[[ 46  18  90  12  14]
 [ 76   7  62  10  25]
 [ 86   2  46   8  30]
 [ 88 -15 -36  -4  38]
 [ 93 -11   7   3  38]]
->
[[76  7 62]
 [86  2 46]]

[[-16 -12  35]
 [-42  18 -86]
 [ 37  15 -25]
 [ 25  68  23]
 [-18 -27  12]]
->
[[-42  18 -86]
 [ 37  15 -25]]

[[ 12  49  55  71]
 [-34 -77  50  39]
 [ 21 -52 -91 -52]
 [ 25  35  38  79]]
->
[[-34 -77  50]
 [ 21 -52 -91]]

[[ 19   1  18  26]
 [ 36 -25 -89  24]
 [ 26  47 -13 -34]
 [-24 -10  73  -1]]
->
[[ 36 -25 -89]
 [ 26  47 -13]]

[[  8 -25  27]
 [-72  83   0]
 [ 78 -23   1]]
->
[[-72  83   0]
 [ 78 -23   1]]

[[-95 -15 -38  44]
 [-74  23 -47  48]
 [-31  84 -53  39]
 [ 35  89 -29   7]
 [ 64  85  -8 -10]]
->
[[-74  23 -47]
 [-31  84 -53]]

[[ 29 -34  -9 -23]
 [ -6 -86 -21 -78]
 [ -3  35  -5  72]
 [-70 -24  -3  24]]
->
[[ -6 -86 -21]
 [ -3  35  -5]]

[[-51 -20  32]
 [  5   3  30]
 [-45 -19  76]
 [ 55  11 -11]]
->
[[  5   3  30]
 [-45 -19  76]]
---
[[-44  -2   3  11  33]
 [ 19   4   4  -3  75]
 [-23   0   5 -11  43]
 [ 48 -12   5   5 -35]
 [ 28   5   1   2  56]]
->
[[-44  -2]
 [ 19   4]]

[[  56  -28  -56 -103]
 [ -41  -15  -57   27]
 [ -11  -72   87  -27]
 [ -43  -78   -2   27]]
->
[[ 56 -28]
 [-41 -15]]

[[-28  27  19]
 [100 -25  26]
 [ -6  33  24]
 [ -6  25 -21]
 [ 22   0  19]]
->
[[-28  27]
 [100 -25]]

[[ 48 -14  58 -80  12]
 [-92 -43  11 -75 -11]
 [-86  35  21  -4  39]
 [-27 -50  82  61 -16]]
->
[[ 48 -14]
 [-92 -43]]

[[-96 -63]
 [ 40  15]
 [-37 -26]
 [ 74 -73]
 [-52 -39]]
->
[[-96 -63]
 [ 40  15]]

[[ 17  52]
 [ 31   0]
 [-89 -73]
 [ -7  -7]
 [ 42 -50]]
->
[[17 52]
 [31  0]]
